In the rows, 128 means zero.
Each path below is one point turned by a fixed rotation once a step. After each direction that follows a path, write how fast that rotation turns it, in deg/step (0 if it stays still).
Each turn is a multiple of 5 degrees from 10 to 175, or 0.
Each row of a path follows its step; steps can be skipped.
path 1
step 2: [121 123 118 126 128 119 123 139 123 128 120 135 128 131 125 133 131 130
 130 132 125 133 122 125 122 127 135 131 126 138 124 135 118 136 130 129
 122 126 127 122 129 125 137 128 131 127 122 124 140 132 123 141 121 126
 128 127 125 126 126 122 125 142 135 134 120 128]
step 3: [128 132 125 126 134 131 122 131 129 129 132 113 132 146 124 129 137 127
 132 128 131 131 123 131 130 118 126 116 127 122 136 134 135 129 121 123
 130 122 124 123 120 129 138 133 126 127 133 130 127 128 127 138 126 124
 117 128 126 130 125 135 137 126 125 135 129 123]
step 5: [113 125 130 132 126 143 126 134 138 127 136 123 135 122 123 126 128 126
 133 126 135 126 126 121 132 121 132 126 121 131 130 126 127 123 132 126
 127 130 124 124 142 121 127 127 133 122 121 127 129 131 119 121 126 134
 130 131 121 130 138 126 137 121 121 131 127 123]
step 6: [136 125 124 128 123 119 117 126 130 123 122 137 130 133 126 120 118 134
 117 123 126 128 124 130 129 115 129 127 131 119 134 127 124 120 136 128
 131 130 122 131 126 118 123 121 141 126 119 123 130 129 124 128 125 121
 125 125 126 125 139 135 125 132 132 127 126 124]
step 8: [127 127 135 120 121 121 121 135 116 134 129 119 126 131 131 117 126 131
 122 125 120 132 131 121 123 137 127 130 125 137 129 139 129 130 133 132
 123 137 132 129 134 127 119 123 132 128 126 124 133 123 128 124 119 130
 132 129 131 136 122 130 128 124 137 134 141 131]
step 10: [133 135 127 126 132 127 130 140 121 128 124 121 137 128 127 133 128 132
 126 130 124 133 132 124 126 126 138 133 129 126 128 124 119 132 129 115
 130 130 124 130 125 114 125 127 130 136 132 118 133 119 130 122 143 122
 123 118 129 127 119 132 127 135 130 126 122 128]
step 14: [127 132 124 128 122 122 118 126 129 127 122 122 125 132 121 132 129 138
 121 126 124 128 129 121 125 122 131 129 126 130 129 130 117 129 133 121
 141 122 128 120 131 135 136 129 129 134 124 119 121 121 122 129 133 136
 130 134 132 137 135 134 143 127 125 123 132 134]
step 15: [126 123 124 119 118 133 117 129 135 127 138 135 129 133 134 137 125 125
 132 124 115 128 129 126 129 120 130 128 134 130 136 122 131 129 130 138
 133 134 124 127 131 123 135 132 126 118 126 131 122 133 133 132 129 132
 124 133 122 140 127 129 125 139 136 132 128 135]
step 19: [123 128 121 124 119 130 125 137 122 125 132 122 127 125 129 122 124 127
 125 130 133 131 114 133 127 118 140 127 122 138 126 135 120 125 124 137
 128 138 126 131 130 128 122 133 131 127 122 131 133 134 140 134 130 124
 120 120 126 129 124 126 129 134 131 127 129 116]
step 24: [127 117 125 126 131 134 119 130 139 125 132 118 132 126 132 124 127 130
 134 127 127 132 128 113 132 124 125 125 122 118 134 126 129 135 125 129
 133 114 121 126 128 116 126 125 128 129 127 125 118 117 126 123 122 129
 135 124 127 125 120 134 123 128 128 129 138 124]
Directions:
[127 129 129 130 127 129 128 127 130 129 130 128 126 129 130 129 126 125
 129 129 128 131 128 130 127 127 129 128 129 129 128 127 129 130 128 127
 127 128 127 128 129 128 128 128 128 130 127 129 131 130 129 131 129 130
 129 127 126 127 128 130 129 125 129 126 129 127] : 175
[129 126 130 131 129 129 132 127 127 129 127 125 129 127 128 127 127 128
 128 128 129 128 127 126 127 128 130 127 127 127 130 126 128 128 127 126
 130 128 128 128 128 126 129 128 129 124 127 129 129 128 128 129 129 128
 128 128 127 127 127 127 125 128 127 129 128 127] : 55
[127 126 128 128 130 127 129 129 130 129 129 128 128 128 130 128 126 129
 128 130 127 129 129 129 128 130 130 127 126 130 126 126 127 128 130 129
 129 128 126 128 128 129 129 124 129 128 127 130 128 129 129 127 126 126
 127 127 130 128 129 128 128 128 126 130 128 128] : 100
[128 130 126 128 131 128 131 131 127 129 126 128 128 129 129 129 128 125
 129 128 128 126 127 128 128 127 129 129 128 131 125 130 128 129 126 127
 128 127 130 127 127 128 127 128 128 128 129 128 130 127 130 129 129 124
 128 128 128 129 127 127 129 127 130 128 126 126] : 40
[127 126 128 127 127 127 128 129 127 129 127 129 125 129 128 129 127 129
 128 123 129 129 129 127 127 128 130 128 131 129 127 128 128 128 130 129
 129 130 127 130 126 129 129 130 127 128 126 127 129 129 129 127 127 128
 128 128 126 126 127 128 126 129 130 128 128 125] : 170
[127 126 129 130 125 127 129 129 125 129 128 127 130 126 128 129 129 130
 126 130 129 127 126 128 128 128 129 127 129 131 126 130 128 129 129 128
 128 128 128 129 127 127 129 128 130 129 130 129 129 129 126 127 127 129
 131 130 126 128 127 128 131 127 128 127 128 127] : 125
